(in the rows, 128 means zero)
Each path below is one point turned by a fixed rotation once a step. After each direction that follows a path, write how fast that rotation turns it, in deg/step (0 if it stays still).
Each turn is a multiple of 5 degrees from 10 to 175, or 0.
Each row of a path follows its step; steps can be skipped.
Rotation 1:
step 4: [124 129 132 127 125 133 129 131 123 131 123 137 124 135 128 129 117 135
 120 127 137 133 122 134 126 120 127 138 125 128 127 136 136 140 119 126
 119 127 122 130 136 119 132 126 127 127 130 130 136 134 132 126 127 134
 136]
step 5: [128 125 127 130 136 118 131 130 129 129 126 125 137 131 127 135 133 131
 126 127 136 137 133 129 122 131 132 138 137 133 124 124 132 124 119 123
 116 122 131 134 140 130 130 120 138 132 122 134 132 132 127 124 130 135
 127]
step 6: [126 126 123 126 125 131 130 112 126 127 122 128 133 134 131 124 134 131
 136 134 126 129 120 121 127 134 130 143 139 130 129 126 134 129 127 133
 128 124 112 125 133 130 126 127 139 126 130 130 128 125 128 127 139 122
 130]
step 16: [133 128 129 127 133 127 125 119 117 134 122 126 134 130 129 129 122 137
 133 123 125 131 123 120 132 130 126 135 128 135 131 127 129 134 117 125
 124 121 127 128 131 139 132 112 124 128 128 135 130 141 125 120 123 127
 130]
step 17: [125 123 127 131 127 142 131 119 125 128 124 119 136 132 128 124 126 130
 133 136 129 128 126 135 123 119 126 135 134 137 131 129 130 138 121 127
 115 125 130 128 135 126 126 131 129 130 126 127 141 131 135 130 134 134
 121]
step 21: [134 127 124 124 125 118 126 132 121 124 120 128 129 124 137 133 131 136
 130 129 136 140 123 129 125 124 132 130 128 123 123 138 127 132 119 124
 120 121 130 127 132 118 135 118 132 130 123 136 134 123 125 123 122 133
 130]
step 22: [141 128 131 129 129 132 125 121 130 135 120 130 133 134 129 135 137 136
 135 128 139 129 117 130 129 131 129 136 125 129 128 124 131 127 123 128
 119 128 120 123 142 139 129 127 133 127 127 132 129 133 133 127 133 130
 134]
step 27: [122 125 121 123 120 133 130 132 129 130 123 119 138 132 136 134 130 135
 126 128 136 130 130 122 124 137 126 140 126 127 131 126 137 132 121 126
 122 122 128 121 130 125 139 126 127 126 120 131 136 127 124 119 122 127
 134]
Directions:
[129 126 126 127 126 131 130 130 127 126 129 129 125 127 129 128 130 127
 131 130 129 127 127 127 127 127 130 126 128 127 129 130 127 127 127 128
 127 127 129 129 129 128 126 127 128 127 130 128 129 130 127 131 129 128
 131]
100
[131 128 129 130 128 129 129 127 128 127 130 126 130 130 130 129 127 124
 129 128 128 128 129 127 127 128 127 128 127 129 129 127 127 127 128 126
 128 128 129 127 131 132 127 129 128 129 126 132 128 128 128 128 129 127
 130]
130
[130 130 129 127 128 126 125 128 126 128 129 129 130 127 126 129 129 128
 128 129 127 127 125 127 131 129 129 129 128 129 131 126 129 126 130 129
 129 126 129 129 128 130 128 126 131 128 131 128 127 127 129 128 131 128
 129]
110
Rotation 2:
step 2: [117 129 121 132 126 127 139 130 127 122 141 128 131 137 126 121 137 129
 132 124 125 129 123 122 124 131 137 131 134 135 125 133 131 116 127 127
 121 134 132 136 123 126 118 129 121 127 137 129 123 132 125 131 124 133
 134]
step 5: [113 127 127 129 133 136 130 127 126 124 130 117 127 131 120 129 135 118
 129 125 131 141 120 130 125 120 143 122 132 133 126 124 127 126 126 123
 123 137 129 138 123 128 130 131 127 126 130 132 126 133 137 128 133 130
 127]
step 10: [130 129 121 134 127 125 121 127 123 123 128 124 135 136 134 138 126 118
 134 123 133 125 130 138 136 127 123 130 127 133 130 110 123 123 125 125
 124 135 119 139 126 125 128 132 126 132 126 131 127 126 124 120 137 130
 128]
step 15: [126 125 119 139 133 129 129 139 123 124 131 129 129 135 133 126 135 127
 129 123 132 139 132 126 134 126 125 123 120 133 118 134 125 135 123 129
 129 131 128 141 120 132 131 137 131 124 137 135 131 133 125 134 130 124
 135]
step 18: [124 132 123 128 139 121 128 128 128 118 132 121 123 129 130 125 136 124
 139 125 121 131 132 123 133 125 131 121 122 137 134 133 129 135 132 125
 128 123 131 127 123 121 134 137 132 125 139 138 127 133 135 129 133 118
 127]
step 22: [125 122 125 134 123 132 137 133 128 120 133 134 129 129 131 132 131 121
 134 118 121 136 136 128 139 126 129 135 122 126 136 116 134 126 125 132
 130 132 128 135 125 122 123 135 136 133 137 130 123 130 133 134 131 135
 129]
step 24: [124 130 122 131 133 124 129 131 127 126 131 121 117 135 126 132 139 126
 141 127 132 136 125 129 137 128 129 124 123 122 126 131 122 135 135 117
 131 129 129 133 119 123 130 130 131 129 131 136 128 132 123 133 139 119
 118]
step 26: [131 126 122 128 131 142 146 135 136 132 132 127 131 128 133 131 130 126
 128 122 138 124 128 133 131 116 127 123 120 131 125 123 126 127 135 126
 128 137 129 126 130 131 127 122 124 121 131 130 125 130 134 128 140 134
 125]
Directions:
[127 125 128 128 129 128 126 127 130 129 130 128 129 128 127 126 128 127
 127 126 126 130 127 127 126 129 131 128 129 130 126 129 129 129 127 127
 131 129 131 129 127 128 129 131 131 130 128 131 127 126 128 130 128 126
 128]
110
[127 126 128 128 128 128 128 131 128 130 130 129 127 129 128 127 127 125
 128 128 128 127 130 132 128 128 126 128 126 129 126 129 128 126 126 128
 129 130 126 129 130 128 128 130 127 126 128 127 129 126 128 129 124 130
 129]
60
[126 127 129 127 125 131 131 127 128 126 127 131 127 130 127 127 127 125
 127 127 129 130 126 127 128 128 127 128 128 125 126 129 125 129 130 129
 128 127 129 129 127 129 129 129 126 126 128 128 128 129 126 129 128 127
 127]
35
[128 129 126 130 128 131 129 126 128 130 129 129 127 129 131 126 127 128
 128 128 127 128 127 128 128 130 129 128 129 126 131 128 130 125 126 130
 130 127 129 128 131 127 130 128 126 127 130 129 127 129 131 128 129 131
 127]
70
